Each path below is one point turned by a fixed rotation once a step. After each direction that follows a path, write how fast that rotation turns it, in degrees each step (0 if it stays still).
Each turn is a multiple of 5 degrees from 10 to 175, or 0.
Each row of a path follows its step; steps can be skipped.

step 0: [ 0.94 -1.70 -2.35 -1.29 -0.22 -1.22 -0.47  0.73 -0.22  1.10 -2.27 -1.92
 -1.60 -0.68 -2.96 -0.78  1.21  0.89 -0.44  1.97  0.12  2.28 -1.03  2.02
  2.13  1.50  0.27 -2.34  0.60 -0.68 -1.16  1.22 -0.14 -0.16 -1.41  0.72
 -0.17 -0.12 -1.40]
step 1: [-2.04 -1.29 -1.55  1.22  0.44  0.69 -1.04 -1.98 -1.77 -2.20  0.38 -1.70
  0.28 -1.99 -2.70 -0.34  0.13 -1.07  1.53  1.26 -2.30 -2.00  1.20 -0.43
  0.16  0.16 -0.55 -0.14 -1.04 -0.88  0.13 -0.22  2.48 -2.38 -0.94  1.03
  1.74 -0.36  0.57]
step 2: [-0.59  0.80 -0.99 -1.80 -0.89  1.16  2.22 -1.61  0.28  2.73 -0.90  0.62
 -1.74  0.30  0.48 -0.79  0.25  0.33 -1.90  2.21 -0.17  1.54  0.29 -0.98
  0.90  0.12 -0.99  0.69 -0.04 -1.86 -1.87 -1.13  0.44 -2.37  0.05  2.69
  2.83 -0.13 -0.67]
step 3: [ 1.10 -1.68 -2.68 -0.16 -0.56 -1.15  2.02 -1.28 -0.45 -0.02 -0.57 -3.78
  0.17  0.02 -0.38 -1.92 -0.04  0.27  2.05  1.80 -1.82 -0.22  0.34  1.96
  1.73  1.52  0.13  0.39  1.46  2.44 -1.92  0.55 -0.89 -0.02 -0.73  0.73
  0.18  0.36  1.27]
step 4: [-1.48  0.28 -1.03  0.10  2.54  1.55 -1.59 -1.16 -3.18 -0.65  0.10  0.14
 -0.86 -0.67 -0.72  0.98  1.04  0.25 -0.84  3.73 -0.53 -0.03 -0.04 -1.37
  0.73 -0.58  0.13  0.20  1.27  1.49 -0.20 -1.32  0.78 -2.64 -0.90  1.92
 -0.75 -2.00  1.36]
step 5: [ 0.47 -0.57 -1.94 -0.34 -1.21 -0.45  1.80  1.49 -0.82  0.26 -1.45 -0.85
 -1.84  0.28 -1.64 -1.60  1.25 -1.50  0.05  0.21  1.05  0.60  1.36 -2.11
  1.54 -0.16  2.23  0.35 -0.98 -0.17 -3.06 -2.34 -0.88 -1.46  2.29  1.26
  2.23 -0.08 -0.26]
step 6: [-0.55 -1.28 -1.65  0.00  1.40  0.04 -0.04  0.58 -1.37  0.18 -2.74 -3.14
 -1.16  0.51 -1.94 -0.20 -1.07  2.99  0.68  2.09 -0.70  0.69  0.70  1.25
  0.28 -1.07 -0.19 -1.25 -0.57  0.55 -0.99  1.97  0.77  0.29 -1.23  2.64
 -0.70  2.19  0.40]
step 7: [-1.01 -0.37 -1.24 -1.82 -1.11  0.35 -0.37 -1.49 -2.02 -0.34  0.79 -1.73
  1.70 -2.55 -1.80 -0.34  1.74 -0.46 -1.32  1.47 -1.41 -0.46  0.07 -1.46
 -0.26 -0.96  1.35 -1.08 -1.94 -0.53 -1.17 -0.12  0.31 -2.40 -1.70  1.05
  0.49 -3.24 -0.61]
step 8: [ 0.29  0.92 -2.19 -0.67 -0.28  2.05  1.78 -2.31  0.29  0.05 -2.35  0.60
 -1.30 -0.57 -1.41 -1.19 -2.15  0.53 -0.36  1.37  1.42 -1.70  0.92 -0.88
  1.70  1.35 -0.14 -0.31 -0.39  1.01 -1.37 -0.34 -0.16 -0.33  1.04  2.10
  3.70  1.02 -1.01]
step 9: [-0.74 -1.44 -2.25 -0.54 -0.73 -0.60  1.48 -1.56  0.28  0.54 -1.14 -3.32
  1.92 -0.29  0.60  0.91  1.46  2.45  1.43  3.26 -0.26  1.28  0.31  0.10
  0.66 -1.40 -1.68  1.56 -0.18  1.18 -1.82 -1.26  0.61  0.35 -0.50  1.17
 -1.08 -0.12  1.12]
[-0.16  0.04  0.71  0.04 -0.02 -0.16  0.10 -0.37  0.02 -0.12 -0.48 -1.04
  0.45  1.14  0.74 -0.41 -0.20  0.24 -0.17  0.06  0.21  0.50 -0.59  0.08
  0.40  0.25 -0.06 -0.19 -0.04 -0.39 -1.04  0.30  0.56  0.13  0.76 -0.09
 -0.30  0.43 -0.30]  115
[ 0.56  0.09 -0.40  0.02  0.18  0.17  0.40 -0.44 -0.14 -0.32 -0.37  0.08
 -0.07 -0.18  1.23  0.05 -0.02 -0.20 -0.07  0.52 -0.47  0.34  0.43 -0.89
 -0.46  0.71 -0.43 -0.38  0.56  0.54 -0.02 -0.25 -0.01  1.09  0.17 -0.22
  0.04 -0.72  0.33]  65
[-0.07  1.04  0.04  0.17 -0.13  0.65  0.11  0.31 -1.00 -0.52  0.74  0.29
 -0.35 -0.57  0.47 -0.30  0.29  0.46 -0.43 -0.08 -0.19 -0.26 -0.30 -0.01
  0.08 -0.04  0.00 -0.19 -0.37 -0.03 -0.12 -0.42  0.49 -0.55  0.91 -0.65
  0.79  0.13 -0.29]  120
[ 0.19 -0.59  0.86  0.72 -0.42  0.79  0.22 -0.16 -0.33 -0.53  0.40  0.36
  0.09 -0.30  0.22  1.37  0.03  0.23  0.21  0.69 -0.44  0.20  0.43  0.24
  0.16  0.08  0.02  0.28 -0.54 -0.41 -0.39  0.25 -0.16 -0.02  0.09  0.61
 -0.59  0.25  0.25]  140
[ 0.13  0.16 -0.10  0.26 -0.30  0.05  0.51 -0.11  0.32  0.11  0.47 -0.17
 -0.10  0.32  0.16  0.06  1.22  0.15 -0.70 -0.75 -0.70 -0.09 -0.31  0.08
 -0.70 -0.52  0.23 -0.52  0.47  0.58 -0.21  0.26  0.21  0.29 -0.36  1.09
  0.11  0.75  0.14]  100
[ 0.45 -0.39 -0.04 -0.51 -0.34 -0.67  0.04  0.15  0.69  0.13 -0.61  0.77
 -0.30 -0.38  0.38  0.23 -0.35  0.32  0.34 -0.03 -0.33 -0.26 -0.36  0.04
 -0.08 -0.36  0.47  0.06  0.16  0.12  0.09  0.50  0.71 -0.53  1.43  0.61
  0.23 -0.39  0.32]  120
